A single turn carries every row of the set below to another of its rows. Some are shown first; where does it send the rows asked next?
Takun: [-1.04 -1.19 -0.82  2.51 -0.48  3.68  0.26  1.67  2.38 -0.29  2.85  1.94
 -0.53  0.84  1.45  1.39  0.01  0.95 -2.07 -0.86 -2.23  0.91 -1.75 -0.62
  1.59 -0.38 -3.55  3.30 -4.01 -0.19  0.54  2.25 -1.25  0.37 -1.26 -1.93
 -2.01  2.15  3.02 -4.69 -0.43 -1.66  3.51  1.26]
nagi: [-1.76  0.06 -1.14 -0.02  3.08  3.00 -2.79  3.21 -2.21  0.45 -0.12  1.38
  0.29  2.58 -1.16 -1.93 -4.84  0.71 -2.89 -1.60  3.19  0.06 -0.04 -5.12
 -0.64 -1.27 -2.19 -0.44 -1.12 -1.80  0.12  2.39  0.04 -0.44  1.87 -1.23
 -1.34 -3.63 -2.84  3.63 -3.49  0.92 -1.51 -0.41]
Sosen: [-3.33  1.05  0.36 -0.77  0.23  3.40 -0.87  3.67 -1.62  2.32  1.76 -0.14
  2.70  4.24  0.30 -1.35 -4.27  2.48 -0.50 -4.27  4.14 -3.36 -1.17 -2.70
 -0.12  1.71 -0.47 -1.02 -2.79 -0.21  1.99  3.35 -0.30 -0.48 -0.14  1.15
 -0.69 -1.86 -1.45  1.78 -2.28 -1.45 -0.98 -2.01]
nuvov: [-0.87 -0.81 -2.14  1.49  2.73  2.24 -3.88  0.41 -1.18 -0.16 -1.50 -1.87
 -0.57  2.99  1.86  0.83 -0.92  1.50  2.08 -0.86  3.98  0.55  1.84 -4.70
 -1.46 -0.31 -0.83  2.22  1.80 -2.17 -1.00  3.20 -1.51 -1.21  2.87 -1.27
  4.87 -1.08 -2.30  2.70  1.96  1.87 -1.91  1.96]
Zug: [-1.84 -3.84 -1.63  2.50  0.38 -1.28  3.23  0.14 -1.26 -3.14 -4.98  1.68
 -0.05 -1.42  1.88 -0.72  2.21  0.71  0.78  0.78  0.57  0.89 -0.08 -0.36
 -2.28  2.64 -1.33  0.54  0.79 -0.50 -0.53  2.14 -0.53  0.55  1.91 -1.26
  0.72 -1.09 -1.32 -1.42 -0.89  1.14 -1.89  0.76]
rizu: [-1.30 -2.44 -2.45  2.26 -1.76  3.64 -0.50  1.56  1.59  0.08  3.49  2.67
 -1.08  0.50  1.02  0.62  0.70 -0.60 -0.58 -0.74 -2.59  2.24 -1.20 -0.38
  1.07  0.16 -3.63  3.46 -3.61 -0.04  1.52  1.23 -1.23  0.24 -0.43 -1.86
 -1.96  2.65  2.17 -3.69  0.01 -0.11  3.17  0.80]
Peket: [-1.99  1.61  1.06 -3.37 -0.81 -0.82 -0.60  0.50 -2.09  2.89 -0.18 -4.02
 -0.55 -0.74  0.20 -1.05  1.11  0.90  0.19 -2.00  4.66 -1.63  3.42 -2.10
 -2.76  0.31  1.38 -0.92  1.38  2.14  0.23  3.23  0.85  0.46 -0.23 -0.49
  2.36  0.44 -0.48  0.11  3.15 -0.34 -3.90  0.86]
fesi: [-1.05 -1.54 -1.32  1.82 -0.76  2.21  0.13  1.26  2.63  0.44  2.66  3.33
 -0.37 -0.01  0.49  1.05 -0.49  0.57 -0.56 -0.14 -2.51  1.03 -0.98 -1.26
  1.41 -0.01 -3.45  3.26 -4.05 -0.33  1.29  1.07 -1.25 -0.13 -1.60 -1.86
 -2.74  2.51  2.03 -4.23 -0.05 -0.67  3.41  0.67]
suve: [-2.96 -3.18 -1.53  2.48  0.24 -1.71  2.56 -0.37 -2.12 -4.40 -3.53  1.48
  0.16 -1.86  1.44 -0.73  1.98  1.24  0.46  0.56  0.09 -0.22  0.16 -0.56
 -1.89  3.22 -1.78  1.34 -0.67  0.15  0.28  2.23  1.32  0.08  1.57 -1.56
  1.70 -1.05 -0.32 -2.64 -1.24  0.41 -2.63  0.86]
mag: [-1.61 -3.13 -2.69  1.22 -2.23  2.79 -0.84  2.04  0.85  0.34  3.67  3.51
 -0.45 -0.23  0.18  0.47  1.01 -1.64  0.94 -0.52 -1.35  2.02  0.68 -0.47
  1.71  2.40 -2.57  3.09 -3.55 -1.00  0.19  0.78 -1.40 -1.19 -0.52 -1.42
 -1.61  3.72  1.67 -2.82  0.54  0.88  1.55 -0.14]
Zifum: [-2.18  0.56 -2.15  2.37  1.98  2.29 -3.36  1.21 -0.08  1.83 -1.87  0.01
 -0.25  2.21  0.85 -1.29  0.20  2.00  1.53 -1.84  5.23  0.04  1.83 -4.96
 -1.84 -1.37 -2.02  1.94  2.12 -0.19  0.07  2.94 -0.67 -2.07  3.11 -0.31
  4.97  0.11 -0.28  1.70  0.97  2.04 -1.93  3.03]
gitu: [-4.20  0.35  0.36 -2.70  0.86  3.82 -2.13  4.77 -3.29  1.58  2.89  1.03
 -0.21 -0.05 -0.88 -0.05 -3.84 -1.79 -2.71 -2.42  1.09 -2.53  1.95 -0.92
  0.31  1.34 -0.44  0.62 -0.38 -0.53  1.13  1.38 -0.29 -0.92 -1.10 -1.38
 -0.43 -3.79 -1.51  2.89 -1.10 -0.82 -2.13  0.48]
por: [ 3.17 -1.51 -1.51 -2.22 -1.81 -0.14  1.17 -3.01  0.91 -0.08  0.23 -3.77
  0.58  2.00 -0.25  1.15 -3.40  1.80 -1.64 -1.30  0.35  3.13 -0.43 -1.28
  0.67  2.10 -1.09 -2.09 -2.51  1.54  0.40  0.81 -1.14  3.36 -0.90 -0.52
 -2.98  0.04 -0.21 -0.30  1.41  0.09  3.31 -1.66]
Gevof: [-0.21  2.05  0.23 -1.94  0.64  0.98 -0.75 -0.40  0.40  4.75 -0.83 -3.24
  1.41  3.71  0.74 -0.61  0.32  2.33 -1.45 -2.01  4.09 -3.00  0.61 -2.51
  1.06 -1.79 -0.26 -2.09  2.21  2.38  2.28  4.44  1.03 -0.36  0.31 -0.63
  1.31 -2.53  2.30  1.77  1.19 -1.84  0.81  1.52]
masuz: [-2.12  0.72  0.29  0.37  1.08  0.83 -2.51  2.17  1.85  4.11  0.72  1.18
 -0.18  1.71  1.22 -3.82  2.97  0.03  0.79 -1.37  5.91 -0.94 -0.36 -4.31
 -1.64 -2.62 -2.27  1.11 -0.68  1.64  1.28  5.37  1.03 -1.92  1.67  0.55
  0.11  2.61  1.37 -1.68 -1.89  0.75 -1.05  1.25]
pav: [-2.30  0.17 -0.06 -0.13  0.81  0.85 -3.29  1.35 -2.96 -0.65  1.76 -0.97
 -3.29 -2.26  0.12 -1.42 -2.35  1.74 -2.85 -1.27  2.20  0.84  0.79 -1.72
 -4.60  0.30 -2.72  2.89 -2.80 -0.48 -1.32  3.28  1.57  2.11  0.29 -0.88
 -1.64  0.82 -4.61 -1.77 -1.09  0.58 -4.65  0.01]
kor: [ 0.70  1.79  0.46 -0.92  0.37  1.82 -1.20  0.87  2.31  4.03 -0.59 -2.46
  1.21  5.02  1.19  0.05 -0.83  2.23 -1.99 -2.09  2.52 -3.08 -0.69 -1.80
  2.98 -2.37 -1.94 -1.12  1.01  2.17  2.40  4.40  0.66  0.40  0.29 -0.47
 -0.62 -2.30  3.15  0.39  0.02 -2.30  2.89  2.41]
feno: [ 3.98 -0.91 -0.77 -1.29 -0.10  0.99  1.05 -2.81  0.91 -0.56 -0.50 -4.39
 -0.51  2.66  1.87  2.50 -3.20  2.48 -0.17  0.36 -1.39  3.08 -1.47 -1.16
 -0.77  2.64 -0.52 -1.40 -1.55 -0.52  0.30  1.62 -0.68  2.64 -0.52 -1.82
 -0.71 -1.63 -1.43  0.38  2.57 -1.06  2.52 -1.20]
fusa: [-1.05  0.41  3.15 -3.86  1.43  1.90 -1.78  1.73 -1.90  2.53  3.19  0.84
 -0.85 -0.18  2.81 -1.80  0.90 -0.99 -1.83 -1.45  0.57 -1.21 -1.29  0.69
 -2.01 -0.26 -0.57 -0.54 -2.35 -0.14  1.31  5.40  1.73 -1.93 -1.00 -1.40
 -2.77 -2.77  0.89 -3.33 -2.99 -1.52  1.83 -1.26]
Nav: [-1.34 -4.90 -1.59  0.46  0.62 -0.67  3.90  1.26 -0.15 -2.16 -5.05 -0.37
 -1.26 -0.53  2.50 -0.03  0.58 -0.71  0.82  1.54  1.47  1.74 -0.26 -0.36
 -1.56  2.35 -1.56 -0.28  2.13  0.27 -0.84  3.19 -1.08 -0.11  1.16 -1.37
 -0.22 -0.77 -1.77 -0.23 -1.06  1.90 -2.01  0.54]
Naran: [ 1.92  1.60 -1.17 -2.68  1.90  1.42 -5.18 -0.15  0.01  4.12  3.36 -1.44
 -1.61  1.78 -0.21 -0.66 -1.38 -1.70 -2.86 -1.73  2.32  2.31  2.25 -5.01
  0.26 -3.21 -1.52  1.14 -0.09  0.04 -0.23  3.15 -0.66 -0.69  0.32 -1.70
  1.69 -0.29  0.20  0.51  3.38  1.95  0.89  0.92]
benab: [ 4.33 -0.50 -1.59 -0.76 -0.13  1.65  0.30 -2.82 -0.42 -2.15 -0.83 -4.19
  0.57  2.34  2.41  2.41 -2.43  2.59 -1.19  0.14 -0.50  3.01 -1.17 -1.28
 -0.17  3.28 -0.30 -2.02 -1.80 -0.86  0.14  3.20 -0.07  2.35  0.22 -2.33
  0.17 -2.26 -1.08 -0.08  3.04 -0.55  2.04 -1.32]
Nipi: [ 1.59  2.56 -2.83 -0.36  1.86 -1.04 -2.31  0.59 -1.05  0.40  0.61 -1.20
 -1.19  3.85  4.81 -1.55 -2.29  0.77 -1.84 -4.98  1.22 -0.26 -0.49 -3.45
 -0.38  2.48 -1.86  0.93 -2.14 -1.16 -0.56  4.66 -1.54 -1.53 -1.48  1.44
  0.70 -3.16 -0.45 -2.20  1.11  2.70 -2.36 -2.83]
pufa: [-2.12 -3.75 -1.36  1.80 -0.10 -1.59  2.69  0.14 -1.93 -3.25 -3.91  1.31
 -0.41 -1.11  1.86 -1.12  1.30  1.25  2.11  1.44 -0.01  1.16 -0.27 -0.52
 -1.82  3.06 -1.39  1.20 -0.89  0.01  0.03  2.53  1.30 -0.11  0.89 -2.02
  1.35 -0.57 -0.79 -1.73 -1.21  1.39 -2.70  1.03]
Kile: [-5.08  0.52  0.91  0.02 -2.07  2.24 -2.34  1.05 -4.14  1.07  1.53 -0.07
 -0.05 -0.93 -3.46 -1.54  1.80  1.18 -0.31 -0.02  1.48 -1.90  3.47 -3.20
 -0.07 -1.77 -1.07  1.86 -2.92 -0.08  0.27  1.18  1.12  1.68  1.61 -3.55
  0.75  1.71  2.55 -0.03  0.06 -1.80 -0.98  2.67]
Vode: [-3.47  1.40  0.68 -0.97 -1.48  3.50 -4.04  0.48 -2.09  3.92  3.49 -0.74
 -0.51 -0.49 -3.11 -1.11  0.72  0.18 -1.89 -0.19  2.08 -0.51  3.24 -4.37
 -0.10 -3.45 -1.59  1.74 -1.99  0.88  0.99  1.07  0.41  0.67  1.00 -3.64
  1.28  1.29  2.10  0.82  1.34 -1.57  0.15  2.48]
Laz: [ 4.26 -1.88 -1.31 -0.94 -0.99  0.46  0.13 -3.07 -0.60 -0.97 -0.61 -4.25
  0.69  2.15  0.84  2.18 -3.40  2.83 -1.76 -0.64 -0.23  2.93 -0.92 -0.76
 -0.18  2.36 -0.62 -1.87 -1.64  0.90  0.63  2.06 -1.11  2.63 -1.00 -1.55
 -1.21 -0.91 -0.41  0.10  2.87  0.21  3.10 -1.38]

Sosen turns into gitu
pav turns into Nipi
Where do these go?
nuvov turns into kor
Zifum turns into Gevof
Zug turns into Laz
Nav turns into por
Naran turns into masuz
feno turns into fesi

